Here are some points, each followed by its number:
tensor([ 0.41, -0.62,  1.12, -3.01, -0.10, -1.67, -0.30, -0.88]) 0
tensor([ 0.55,  0.40,  0.77,  1.58, -0.90,  1.90, -2.14,  0.43]) 1
tensor([ 0.41, -1.08,  0.39, -0.13,  0.36,  0.68,  0.20,  0.78]) 2
tensor([ 3.08, -0.37, -0.13, -2.30,  0.21, -1.42,  0.78, -0.32]) 3
tensor([ 0.95, -0.12, -0.73,  0.71,  0.48,  0.14, -0.24, -0.50]) 4
tensor([ 2.53,  0.79,  0.65, -1.12, -0.44, -0.45, -0.48, -0.65]) 5
tensor([ 0.26, -1.10,  0.32,  1.31, -0.15,  0.44,  1.40,  0.04]) 6
tensor([-1.17,  0.97,  1.92, -1.38, -0.60, -0.60, -1.64, -0.12]) 7
tensor([ 0.27,  0.12,  0.92, -0.15,  0.20, -1.98, -0.69, -0.04]) 8
tensor([ 1.02, -0.80, -0.08,  1.02,  0.10,  0.08,  0.03,  0.81]) 9
tensor([-0.42, -0.62,  0.20, -1.60, -0.15, -1.94,  0.12, -0.39]) 10
tensor([ 0.06, -0.65,  0.22,  0.03,  0.30,  1.18,  0.21,  0.53]) 11
tensor([ 0.15,  0.16,  0.61,  0.08,  0.32, -1.90, -0.63,  0.16]) 12
tensor([-0.27, -0.35,  0.42, -1.51,  0.25, -2.11,  0.47, -0.17]) 13
tensor([-2.91,  2.13,  0.60,  1.29, -1.88,  0.69, -0.87,  1.10]) 14
tensor([ 0.86, -1.98,  0.87,  0.87,  1.94, -1.68,  1.20, -0.30]) 15
tensor([-0.77,  1.64, -0.14,  1.09,  1.74,  1.46, -0.49,  0.29]) 16
tensor([ 0.25, -0.85,  0.00,  1.00, -0.10, -0.24, -0.70,  0.16]) 17
tensor([-1.30, -1.58, -0.29, -0.31, -0.50,  0.46, -0.11, -0.25]) 18
New points follow, each followed by the numbers of its two nearest points above by angle, smallest number first.
tensor([-0.89,  1.26,  2.68, -0.53,  0.90, -0.85, -0.92, -0.99]) 7 8
tensor([-1.60, -1.18, -0.63,  0.11, -0.63,  0.93, -0.15, -0.79]) 11 18
tensor([ 1.59, -0.76, -0.15, -0.70,  0.15, -1.29,  1.32,  0.72]) 3 15
tensor([ 0.71, -0.08, -1.38,  0.75,  0.28,  0.65, -0.36, -0.21]) 4 9
tensor([ 2.08,  0.87,  0.01, -0.96, -0.24,  0.13, -0.40, -0.38]) 3 5
tensor([-0.51,  1.18, -1.27,  0.26,  0.99,  0.73, -0.79, -0.31]) 4 16
tensor([-0.37, -1.34, -0.67,  0.23, -1.30,  0.99,  0.11,  0.12]) 11 18
